Input:
array([[267, 519, 546, 781, 800, 756, 669],
       [ 68, 145, 414, 367, 440, 210, 462],
       [598, 457, 225, 170, 290, 635, 445],
       [221, 470, 485, 689, 756, 766, 689],
       [511, 433, 253, 240, 357, 637, 471],
       [530, 585, 400, 527, 573, 793, 558],
       [743, 699, 464, 537, 461, 645, 419]])
Output: 699

Input:
array([[112, 178,  41,  85,  77, 140,  98, 115, 197,  98],
       [157, 169,  52, 119,  37, 122,  90, 101, 225,  71],
       [109, 170,  51,  71,  72, 124,  93,  82, 211,  97],
       [121, 178,  48,  98,  91, 119, 103, 123, 211,  82],
       [132, 171,  48,  89,  91, 131, 111, 126, 178,  80],
       [134, 166,  46, 107,  71, 117, 119, 118, 194,  78],
       [129, 181,  38, 117, 110, 123,  98,  97, 224,  46],
       [134, 204,  56, 115,  93, 124,  92, 108, 208,  53],
       [117, 155,  47,  97,  99, 141,  84, 113, 227,  63],
       [130, 190,  46, 100, 107, 115,  99, 119, 191,  74],
       [122, 195,  68,  99,  94, 126,  93, 111, 202,  82],
       [134, 176,  52,  73, 108, 128,  89, 105, 188,  76]])
Output: 176

Input:
array([[ -1,  -9, -37, -23, -32,   0,   1, -13, -20],
       [ -6,   5,  19, -21,   5, -44,   3,   9,   8],
       [ -1, -11, -30, -25, -15, -24,  14,  20,  -8],
       [ -9, -32,  -7,  26,   5,  -3, -34, -32, -25],
       [ -5, -22, -43,   0,  -2,  -5, -16, -12, -26],
       [ -2, -17, -16,  16, -11,  21, -13, -22, -26],
       [ -6,  20,   5, -30, -20, -15,  24,   7, -11],
       [  0,   8,  10,  23,  17,  31, -17, -17,  -4],
       [  4, -18,  31,  18,  11,  -6, -16,   2,  23],
       [ -6,  21,  31, -15,   0,  -5,  -7,  -9,  25]])
Output: 21

Input:
array([[6, 5, 4, 5, 3, 5, 6, 5, 6, 5, 5],
       [3, 1, 3, 2, 2, 3, 2, 2, 3, 5, 3],
       [3, 2, 6, 2, 6, 6, 4, 6, 3, 2, 2],
       [5, 7, 6, 6, 7, 2, 6, 1, 1, 3, 5],
       [1, 6, 2, 6, 3, 6, 1, 7, 6, 5, 2],
       [6, 3, 4, 3, 2, 5, 5, 4, 6, 4, 6]])
Output: 3

Input:
array([[ 156,  315,  278,  222,  273,  165],
       [ 241,   71,  178,  289,  132,  277],
       [ 192,   42,  195,  293,  115,  217],
       [ 250,  -76,   87,  393,   83,  258],
       [ 172,  340,  339,  112,  240,  157],
       [ 287, -696,  -60,  679, -280,  444],
       [ 266,  -41,   74,  323,   30,  288],
       [ 190,  332,  246,  151,  238,  161],
       [ 228,   64,  237,  317,  152,  226],
       [ 263,   70,  173,  285,  164,  235]])
Output: 70

Input:
array([[ 685, -552, -282,  523,  386, -179,  -52, -263, -328, -428,  166,
          85, -403, -135],
       [ 122,  125, -405,  832,  168,  227,  213,   24,  209,  294, -375,
         134,  317,  548],
       [ 104, -125, -176,  -35,   90, -483,   29, -155,  842,   61,   -7,
         666,  197,  427],
       [ 278,  413, -844, -443,  116, -102, -226, -282, -191,  262,  -58,
        -610, -383,  155],
       [ 356,  148,  235,  218,   25,  203,  -17,  360,   41,  627,   -2,
         360,   74, -222],
       [  -2, -250, -384, -270, -153,  -16, -308, -323,  152, -359,  433,
        -262, -319,  120]])
Output: -250
---
[[ 44  -1  -5 -13]
 [ 26   8 -18 -34]
 [ -7  42   0  14]] ==> 42

[ 6 -7 45 -2 14  1 56] ==> -7

[[-16 -12 -35 -39 -39]
 [ 31 -46 -45  27 -11]] ==> -46

[-32  39  -7  53 -49] ==> 39

[-28   3  34  19 -59 -53] ==> 3

[33 55 32 25 19] ==> 55

[-10  23  60  11  -2  26] ==> 23

[ 62  24   5   8 -10   3] ==> 24

[[ 53  15  10  12  -1  -6]
 [ 57   3 -11  22  -5 -10]
 [ 13  41  -8  11   6 -10]] ==> 41

[[ 38  33 -27 -27  36]
 [ -5  -8 -49  31  16]
 [ -5  18   1   9  16]] ==> 18
